Families of rows that turns and mirrors carry onto each other, the same ones carrying the whole set onto itself: the rest of each named row's family, in list order
4 families of 4 rows
Q_428: [-0.94  4.55  1.60  0.86 -1.21 -0.22 -4.27  0.85 -1.71 -2.94]
Q_39: [-2.31  0.39  0.80  0.16 -5.40 -1.54 -1.61 -2.03  1.75 -4.08]
Q_367: [-0.24  1.48  2.40  2.59 -0.88 -0.08 -5.16 -1.21 -1.48 -3.61]
Q_58: [-2.63  4.03  2.74  1.35 -4.98  0.96 -1.04 -1.39 -0.91 -5.32]
Q_432: [-0.44  2.50  1.71 -0.01 -3.59 -0.68  2.50  2.08  1.85 -3.16]
Q_826: [-3.03  2.11  0.59  2.27 -0.90  2.62 -3.96  0.50 -1.37 -3.15]
Q_466: [-1.64  1.42  1.66 -1.44  1.01 -0.36 -0.21  2.54 -1.36 -1.71]
Q_287: [ 1.33 -0.84  3.97  1.04  0.11  1.25 -2.29  1.44 -1.12 -2.41]
Q_982: [ 0.17 -0.73  3.18  0.55 -1.63 -1.79  1.66  0.35  1.87 -4.15]
Q_654: [-1.33 -1.10  2.73 -1.19 -4.12 -0.99  1.79  0.07  1.04 -2.60]
Q_976: [ 1.04  1.75  1.06  1.16  0.45  2.01  0.42  2.01 -1.25 -3.27]
Q_381: [-4.71  2.75  1.27  1.08 -5.11 -0.14 -1.96  0.62  1.82 -3.32]
Q_490: [-1.23  0.32  1.58  0.83 -3.89  1.36 -5.46 -0.92 -1.32 -2.35]
Q_404: [-3.08  1.00  2.65 -1.06 -2.99  0.93  3.12  0.33 -0.56 -3.98]
Q_641: [-3.19  0.65  3.63  1.56 -5.70  0.32 -2.67 -1.72  0.15 -4.10]
Q_929: [ 1.58 -0.41  1.71 -0.60  0.67 -1.10 -0.70  0.87 -0.77 -1.80]

The rest of the family of Q_466: Q_428, Q_58, Q_404
The rest of the family of Q_367: Q_654, Q_641, Q_929
The rest of the family of Q_287: Q_39, Q_982, Q_490

